Here are some numbered points:
 0.4 -0.7  0.7 -1.6  0.0  0.2 -0.8  0.3  0.0 -0.2  0.3  0.2  1.2 -0.7 -0.9  1.6  0.6 -1.3  0.9 -0.5 -0.4  0.2 -0.3 -0.4  0.1 -1.0  0.2 0
 0.3  0.3  0.0  0.5 -1.2  0.4  0.4  1.0 -0.3 -0.3 -2.6 -0.1 -1.0 -1.3  1.8 -1.3 -1.6  1.4  1.9  1.5  0.9  0.5  0.3 -0.6  1.6 -1.9  2.0 1
 0.5 -1.9 -1.3 -0.8  2.5  0.0  0.3 -0.7 -0.2  0.6  2.4 -1.9  0.0  2.2  1.1 -0.8  2.2 -0.2  0.3 -0.2 -0.1  0.8  0.7 -0.2 -0.7  1.1  0.4 2
 0.0  0.9  0.2 -1.1 -1.8 -0.1  0.7  0.0 -1.1 -1.5 -0.6  0.2 -2.1  0.1 -1.6 -1.4  0.1  1.2  0.0  0.6 -0.6  0.2  0.0  0.7  0.9 -0.2  0.7 3
-1.4  0.7 -0.4  1.0  0.3  0.2 -1.1 -0.2  1.0  0.1  0.8  1.0  0.5  0.3 -0.8  0.5  0.1 -0.4 -1.1  0.5  0.4  0.0  0.3  0.7 -0.1  0.2 -0.8 4
-0.2  0.2  0.7  1.1  1.6  2.0 -1.2  1.7 -0.8 -0.9  2.5  0.5  1.0  0.3  1.1  0.1 -1.9 -1.5 -0.1  0.9 -2.4  0.4 -1.1 -2.7 -0.6 -2.5 -1.3 5
 0.0 -0.4 -0.1  0.0  0.8  0.8 -0.8  0.4  1.6  0.1  1.0  0.0  0.5  0.4 -0.2  0.6  0.3 -0.9 -0.3 -0.5  0.9 -0.6  1.5  0.4 -1.1  0.2 -1.5 6
-0.6  2.4 -1.8  0.3 -1.4 -1.5  2.0 -2.0  1.0 -0.5 -4.2  1.9 -1.8 -1.9 -1.6 -1.5 -1.0  1.6 -1.1 -0.1  2.5 -2.9  0.8  1.6  1.0  2.6  1.9 7
 0.2 -0.7 -1.0 -1.0 -1.0 -1.7  1.0 -1.4  0.4  0.7 -3.6 -1.1 -0.9 -0.5 -0.6  0.3  1.1  0.9  0.7 -1.3  1.4  0.5  1.2  1.2  0.6  1.5  1.5 8
-0.7  1.8  0.4  0.5 -0.1  0.6 -1.5  0.0  0.2 -1.9  2.2  0.5  0.6  0.9 -0.2  0.5 -0.6 -0.1 -0.5  0.3 -1.7 -0.6 -2.0  0.2  1.2 -1.0 -0.2 9
-0.2  0.6  0.3  0.3  1.2  1.0 -1.1  0.5  0.4 -0.6  2.4  2.1  1.2 -0.6 -1.0  1.0  0.2 -1.5 -1.8 -0.2 -1.1 -0.9 -1.0 -1.1 -0.4 -0.3 -1.7 10
-0.1 -0.2 -0.1  0.3  0.4 -0.7  0.0 -0.4  0.4  0.7  1.3 -0.1 -0.4  1.3  1.0 -0.5  0.1 -0.2  0.2  0.3 -0.6 -0.6 -0.1 -1.3  0.4 -1.1  0.8 11
 0.0 -1.5  0.3 -0.6 -0.5  0.6  0.2  1.0 -0.5  1.5 -0.7 -0.2  0.2 -0.5  0.3 -1.3 -0.8  0.0  0.8 -0.4  0.7 -0.9  1.5 -0.5 -1.0 -0.8 -0.1 12
 0.1  0.1  0.3  1.6 -0.7  0.5  0.9  0.9  0.2 -0.6 -0.5  1.4  0.8 -1.5  0.7  0.0 -1.0 -0.5  1.0  1.6 -0.6 -0.6  0.1 -0.3 -0.4 -1.0 -0.5 13
 0.1  0.6  0.8 -0.3 -0.2 -0.6 -0.3  0.1  0.8 -0.7  0.5 -2.1 -0.7  1.2 -0.8  0.3 -0.7  0.8  0.5 -0.1 -2.1  0.5 -0.8  0.1  0.8 -1.0 -0.3 14
-0.3  0.2 -0.2 -0.7  1.8 -0.5 -0.3 -0.9  1.1 -0.3  1.3  1.6  1.4 -1.1 -1.3  2.1 -0.1 -1.1 -2.2  0.5  0.4 -0.5 -1.5 -1.3 -0.3  0.6 -0.7 15
 1.0  0.0 -0.3  0.5 -2.3 -0.6  2.4  0.4 -0.1 -0.2 -5.2  0.3 -1.7 -3.6  1.3 -1.2 -0.7  1.3  1.4  0.2  1.7  0.0  1.4  0.4  1.6 -0.1  2.7 16
 0.7 -0.4  0.0  0.2 -1.6 -0.1  0.9  0.0 -0.6  0.5 -2.8 -0.4 -1.5 -1.0  0.2 -2.5 -0.9  1.4  1.1  0.2  0.4  0.1  0.9  0.0  1.1  0.0  1.3 17
Which three points above are nearest to each new point, looking only along the 3 directions in which the numbered points spread most? Their numbers follow each, nearest first.
-0.1 -0.2  1.1  0.5  0.8  2.4 -1.8  1.2 -1.4 -0.4  2.6 -0.6  0.8  0.9  0.3  0.5 -0.8 -0.6  0.2  0.9 -1.1  0.8 -1.7 -0.6 -0.3 -1.5 -0.8 5 9 14
-0.3 -0.3 -0.3  0.2  0.1  0.5 -1.0 -0.7  0.5  1.0  1.1  0.4  1.0  0.6  1.5 -0.2 -0.3 -0.7 -0.1  0.2  0.3 -1.3  0.6 -0.6 -0.1 -0.1 -0.7 0 11 6
 0.4 -0.4  0.5 -0.2  0.0  0.3 -0.2  0.4 -0.4 -1.1  0.5  0.3  0.2 -1.4 -0.8  0.8  0.5 -0.9 -1.7 -0.9 -0.1 -1.1 -0.6 -0.2 -0.8  0.3 -1.0 4 6 0
 1.0 -2.0  0.0 -0.4  0.9  0.8 -0.2 -0.1  0.1  0.1  0.6 -1.4  1.1  0.8  0.8  0.3 -0.3 -0.6  1.0  1.0 -0.1  1.8  0.5  0.4 -1.4 -0.5 -1.0 11 14 0
 0.5 -0.2  0.1  1.3  1.6  2.0 -0.3  0.5  0.9  1.2  0.2  1.5  1.8 -0.7  1.8 -0.2 -2.1 -1.5  1.0  1.8  0.1 -0.5 -0.8 -1.8 -0.6 -0.4 -1.5 9 13 14
 0.8 -0.4  0.2  1.8  1.1  0.5 -0.1  1.2 -0.1  0.3  1.0  0.9  2.0 -0.6 -0.5  1.7 -0.6 -1.2  0.3  1.1  0.4 -0.3 -1.2 -2.5 -0.1 -0.4 -1.2 9 0 10
 1.2  0.3 -0.5  1.1 -0.6  1.4  0.0  0.3 -0.5  0.1 -1.5  0.9  0.1 -1.2  2.1 -0.9 -1.8 -0.2  1.4  1.4  0.9  1.3  0.0 -1.3 -0.1 -0.9  0.3 13 1 3
-0.5 -0.9 -0.1  0.0  0.0 -0.7  0.7 -0.6 -0.5  1.0 -0.4 -0.5 -1.2  0.7 -0.3 -2.0  1.6  0.7 -1.1 -1.2  0.5 -0.6  1.2  1.5 -0.3  2.5  0.3 8 12 6
 1.0  0.1  0.8  0.1  0.1  2.2 -0.6  0.4 -0.3 -0.3  0.0  0.4  0.5 -0.4  0.4  1.5 -1.3 -1.5  1.2  0.7  0.5 -0.6 -0.6 -0.6  0.2 -2.2 -0.3 13 14 9
-0.1  0.4  0.4 -0.3  2.3  0.3  0.2  1.1 -0.2  0.4  0.8  3.2  1.4  0.1  0.8  0.0 -0.8 -1.8 -0.3  1.4 -1.1  0.2 -1.2 -3.2  0.1 -1.6  0.2 9 5 10
-0.9  0.9 -0.2  1.3  0.0  0.6  0.5  0.3 -1.0  0.5  0.0 -0.7 -0.2  1.1  1.0 -2.0 -1.3  1.2  0.6 -0.3 -0.8  0.6  0.5  0.2 -0.4 -0.5  0.6 12 14 11
 0.3  0.4  0.2 -0.6  0.1 -0.6  0.2  0.4 -0.4  0.6 -1.7  1.0  0.3 -0.6 -1.4  0.5  0.6  0.4 -0.2 -0.4  0.6 -1.4 -0.6 -1.1  0.4  0.1  0.8 3 4 0
-1.0  1.4  0.8 -1.0  1.7 -0.5  0.3  0.1 -0.1  1.1  1.0  1.6  0.1  0.4 -0.4  0.9  0.5 -0.5 -0.5  0.3 -1.3  0.4 -1.0 -1.3  0.4  0.3  0.0 4 0 6
 0.5 -0.9 -0.5 -0.6  1.5  1.1  0.1  0.4 -0.7  1.8  0.8 -0.7  1.0  0.4  0.0  0.3 -0.3 -1.1  1.1  0.3  0.2  1.2 -0.3  0.0 -1.3 -0.1 -0.6 11 14 0
-0.7  1.3 -0.2  1.3 -0.6  0.8 -0.1  1.1 -0.7  0.3 -0.4 -0.3 -0.5  0.5 -0.1 -3.4 -1.6  0.9  0.8  1.7 -0.9  0.2 -0.3  0.7  0.7 -0.1  0.4 13 3 12
 0.2  0.5  0.0  0.0  0.8 -0.8 -0.4 -0.3  0.0 -0.4  0.5  2.6  1.2  0.3 -0.3  1.5  1.2 -0.7 -1.5 -0.4 -0.6  0.0 -0.7 -1.7  0.3 -0.3  0.1 4 15 6
-0.4  0.6 -0.3  1.5  1.4  1.1  0.1  0.8  0.2  1.8  0.8  3.0  1.5 -1.6  1.4 -0.4 -1.6 -1.3  0.7  1.2 -0.1 -0.1 -2.0 -3.2 -0.5 -0.4 -0.5 9 13 0
-1.2  0.2  0.3  0.2  0.0  0.9  0.6 -0.2 -0.9  0.6 -0.7 -0.8 -1.0  0.3 -0.4  0.4 -0.7  0.2  0.4  0.6 -0.1  1.1 -0.8  0.1  0.0  0.2  0.8 12 14 3
-0.1  0.3  0.4 -1.0  1.3 -1.3  0.4  0.0  0.0  0.6  1.3  1.4  0.6 -0.2  0.1  1.2  1.5 -1.4 -1.2 -1.3 -0.9 -0.2 -1.0 -1.0 -1.0  1.0  0.2 6 4 0
-0.2  1.5 -0.4  0.4  0.1  0.4 -0.2  1.0 -0.6 -1.8  1.7  0.4 -1.3  0.8  1.2 -1.4 -0.5  0.2  0.1  0.1 -1.3  0.4 -0.3 -0.3 -0.3 -0.8  0.4 14 11 0
 0.4  0.5  0.7 -0.2  1.1  0.5 -0.2  0.1  0.7 -0.6  1.2  0.5  0.3  0.5  0.8  0.7  0.3 -0.1 -0.1  0.2 -0.9  0.0  0.8 -0.1 -0.4 -0.5  0.2 0 11 14
 0.6 -0.1  1.1 -0.6 -1.5 -1.9  0.1 -1.1 -0.2 -1.8  0.5 -3.2 -0.7  1.8 -0.5 -0.4  2.2  0.9 -0.4 -1.0  0.0  0.6 -0.7  1.1  1.0  0.3  1.0 12 11 6
-0.1  0.6 -0.1 -1.0  1.0  0.4  0.3  0.5  0.3  1.6  0.2  2.4  1.9 -0.6  0.1 -0.1  0.4 -0.7 -1.1 -0.3  0.1 -0.6 -0.3 -1.1 -0.1  1.0  0.5 4 6 0
 1.3 -0.3 -0.7 -0.4  0.5  1.3  0.3  0.5  0.2  1.3 -1.8  3.1  0.9 -2.1  1.2  0.4 -1.4 -1.5  0.7  0.2  0.2  0.5 -0.3 -1.7 -0.4 -0.6 -0.1 13 3 14
 0.5 -0.2 -0.7  1.0 -0.6  0.0  0.9  0.9 -1.1  0.5 -1.9  0.3  0.1 -2.3  0.4 -0.9 -0.4  1.2  0.0  0.2  1.1 -0.6  0.6  0.0 -0.2 -0.2  0.3 3 17 12
-0.4  0.6 -0.6  0.2 -1.0 -1.9  0.7 -0.6  0.1 -0.4 -1.1  0.6 -0.2 -0.7 -0.1 -0.5 -0.3  0.8 -0.5 -0.1 -0.3 -0.6  0.4  0.6  0.9  0.5  2.0 3 12 17
-0.3 -1.1 -0.7 -1.9  1.0 -0.6  0.1 -1.2  0.1  0.6 -0.7  0.9 -0.3  0.3  1.0 -1.1  1.7  0.2 -0.6 -0.8 -0.4  0.3  0.4  0.5  0.2  1.3 -0.1 6 12 11
-0.6  0.8  1.1  1.1  1.3  1.5 -0.2  0.8  0.6  0.2  2.8  0.3  0.3  1.1  0.2  0.4 -0.6 -0.6  0.0  0.4 -1.1 -0.1 -0.2 -0.4 -0.6 -0.9 -1.6 9 0 10
-0.4  1.0  0.4  0.5  1.0 -0.2  0.0  0.4 -0.2 -0.5  1.5  1.1 -0.2  0.5  0.9 -1.4  0.9 -0.4 -0.3 -0.9 -0.6 -0.2 -0.2 -1.8  0.0  0.5  1.0 0 14 11
-0.5 -0.1 -0.6 -0.5 -0.1 -1.3 -0.7 -1.2  0.6 -0.7  0.6 -1.3 -0.1  0.5 -2.1  2.3  1.6  0.8 -1.5 -1.4  0.6 -0.9 -0.2  0.7  0.0  0.9 -1.0 6 4 15
 0.3  0.3  0.4  0.8  0.2  0.9 -1.7  0.2  0.9 -1.4  1.7  1.1  1.2  0.2 -0.8  1.1 -1.4 -1.4 -0.7  0.9 -0.5 -0.8 -2.1 -1.5  0.5 -0.3 -0.9 9 10 4
-0.3  0.5 -0.5 -0.5  0.8 -1.2  1.1 -0.3  0.0  0.2 -0.4  1.2  0.0 -1.5  1.3 -1.6 -0.1  0.2  0.5  0.2 -0.2  0.0 -0.2 -0.5  0.3  0.2  0.4 3 12 14
 0.0  0.2 -0.2 -1.4  0.5 -0.4  0.6 -0.1  0.0 -0.6  0.6 -0.4 -0.6  0.3 -0.5 -0.5  1.1 -0.5  0.0 -0.1 -1.1 -0.6 -0.2  0.2  0.0  1.1 -0.3 6 0 11
 0.2  0.3  0.2  0.9  1.4  1.0 -1.6  0.5 -0.5 -0.2  1.4  1.6  1.4  0.6  1.4 -0.8 -0.6 -0.7 -0.4  0.8 -1.1 -0.9 -0.8 -0.9 -0.3 -0.5 -0.6 9 0 14
 0.0 -0.6 -0.1 -0.3 -0.3 -0.6  1.0 -1.4 -0.3  0.0 -0.2 -2.4 -1.5  0.7  1.5 -1.9  1.5  0.7  0.7  0.0  0.0  0.4  0.9  1.0  0.5  0.6  0.6 12 8 11
-0.3  0.9 -0.9  0.7 -0.2  0.3 -0.7 -0.4  0.2  0.6  0.6 -0.4  0.5  0.9 -1.0  0.6 -1.3 -0.2 -0.1  0.2  0.0  0.3 -0.1 -0.7  0.2 -0.1 -0.6 0 4 6
 0.4  0.9  0.9  0.3  1.4  0.7  1.0  0.6 -0.1  1.3  0.5  1.1  1.5  0.7  1.8  0.3 -0.6 -2.1  1.0  1.9 -0.3  1.4 -1.4 -3.3 -0.7 -1.6  1.1 14 11 0
 0.3 -0.8 -0.2 -1.0  0.4 -0.1 -0.3 -0.1  1.2 -0.5  0.0 -1.1 -0.4  0.6 -0.5  1.0  1.3  0.8  0.1 -0.4  0.5  0.9 -0.8  0.3 -0.1  1.1 -0.1 6 0 11
